[[127 132 136 138 118 128 133 116 127 120 146 136 138 120 148]
 [127 129 133 135 125 128 140 121 134 118 127 140 133 128 144]
 [121 135 134 133 125 128 137 118 133 123 136 144 146 130 148]
 [122 132 134 130 126 125 137 118 131 121 136 145 144 129 148]
 [121 134 131 135 120 133 136 116 130 125 139 137 140 124 147]
 [124 140 132 136 123 130 136 123 138 126 130 143 144 131 146]
 [127 136 132 130 119 128 132 123 128 118 134 141 141 120 152]
 [121 127 133 128 127 124 140 116 133 124 136 145 141 127 146]
 [130 127 140 134 119 126 134 123 138 130 139 143 140 116 148]
 [128 128 138 141 123 129 142 120 139 129 136 143 142 126 146]
 [121 128 138 136 122 132 137 121 140 132 133 142 141 124 143]
 [133 131 135 133 119 123 134 121 127 116 140 140 138 118 152]] ans = 121

[[121 136 130 117 130 108 121 126 128 126 124 121 130 130]
 [125 129 126 118 132 126 121 125 127 126 123 111 131 135]
 [122 126 124 138 133 123 119 132 122 125 118 123 133 140]
 [134 129 124 112 127 119 134 131 127 130 129 127 126 133]
 [132 128 127 130 131 133 131 132 126 127 127 150 130 126]
 [130 119 128 117 127 128 125 125 128 122 126 115 121 153]
 [129 129 132 127 120 131 136 125 133 135 138 118 110 127]
 [131 128 126 128 131 133 121 129 127 123 123 127 134 126]] ans = 129

[[112 135 135 137 124 145 133 117 149 139 112 125 131 132 118]
 [128 144 135 130 135 132 125 128 140 143 103 140 126 144 122]
 [141 121 122 122 131 113 124 136 108 115 150 126 124 119 136]
 [123 118 123 123 121 137 136 127 145 137 100 131 139 141 129]
 [119 102 117 125 112 135 139 124 134 120 130 115 141 121 134]
 [130 105 115 116 118 129 137 132 134 129 109 130 142 138 137]
 [129 110 120 126 121 123 132 129 116 112 151 116 131 113 135]
 [136 125 126 127 130 116 124 132 109 115 156 123 122 115 133]
 [139 104 113 114 122 117 132 138 116 118 131 128 136 128 141]
 [129 104 116 122 117 124 134 130 120 114 143 117 135 118 137]
 [119 143 137 134 131 140 128 122 146 143 106 134 128 138 118]] ans = 129

[[133 121 124 123 115 124 141]
 [118 142 113 111 120 139 120]
 [152 141 118 141 135 108 117]
 [143 121 118 128 117 114 143]
 [112 111 141 138 143 140 123]] ans = 143

[[121 129 119 126 126 119 133]
 [118 129 112 130 124 112 130]
 [110 122 144 106 106 144 142]
 [108 106 144 144 119 140 129]
 [120 116 105 102 135 121 114]
 [118 119 141 100 118 137 139]
 [150 134 130 124 135 129 131]] ans = 118

[[126 126 125 129 133 126 124 115 137 132 120 132 127 129 132]
 [138 131 129 129 126 131 129 129 126 123 132 128 126 125 125]
 [134 123 127 122 129 128 126 125 147 106 129 128 131 123 111]
 [130 126 132 132 125 125 124 137 120 127 139 124 126 138 124]
 [129 129 126 127 125 131 132 123 128 131 126 130 131 121 131]] ans = 130

[[141 147 110 140 144 110 114]
 [122 125 113 138 123 125 115]
 [119 111 142 119 126 137 141]
 [125 136 116 131 111 129 117]
 [123 121 122 132 123 128 122]
 [125 129 113 137 125 124 115]
 [150 148 146 118 148 121 145]] ans = 125
---
154	133	122	139	137
120	123	126	119	126
=> 154, 126

123	125	120	126
121	106	117	130
130	127	122	132
=> 123, 132

133	128	152	134 => 133, 134

116	131	156	118 => 116, 118

136	105	116	127	128	123 => 136, 123

104	108	143	135	145	146	120 => 104, 120

126	142	131	139	153
122	108	128	121	100
131	140	143	110	135
=> 126, 135

126	122	132	121	137	134
133	130	129	125	125	127
104	136	129	156	99	140
=> 126, 140
---
[117 124 127 149 108 103 130] out 108

[[135 120 151 103]
 [129 141 131 144]] out 129

[129 104 150 130 154 121 127] out 154

[[126 107 135 125 146]
 [129 119 138 125 147]
 [127 153 121 125  98]] out 146

[[150 148 123 122 137 138]
 [131 118 140 126 130 137]] out 137

[[126 127 114 141]
 [134 103 113 114]
 [123 110 116 122]] out 134

[130 141 123 110 129 139 106] out 129

[147 124 155 116 132 106 114] out 132
---
[[127 123 122 135 124 141 126]
 [121 132 134 127 136 141 128]
 [125 134 124 122 129 151 130]] -> 129

[[131 134 123 125 123]
 [124 134 124 127 131]
 [138 131 130 136 104]] -> 130

[[139 106 104 143 135 147 145]
 [122 122 132 123 122 125 134]
 [140 106 101 149 134 145 145]] -> 134

[[126 129 137 121 126 131 153]
 [128 127 121 140 133 130 142]
 [127 129 130 120 127 126 111]] -> 127

[[144 142 100 138]
 [129 128 126 124]
 [127 127 128 129]] -> 127

[[144 130 120 147 124 117]
 [139 120 128 154 119 131]
 [110 124 137 112 128 143]] -> 112

[[124 129 109 114 129]
 [142 126 146 142 129]
 [120 120 150 147 124]] -> 150

[[135 144 121 142 136 127 107]
 [133 138 128 122 102 119 148]
 [128 134 131 129 136 109 146]] -> 136

[[130 125 127 122 131 138]
 [142 150 139 121 156 123]
 [118 116 133 130 130 127]] -> 130
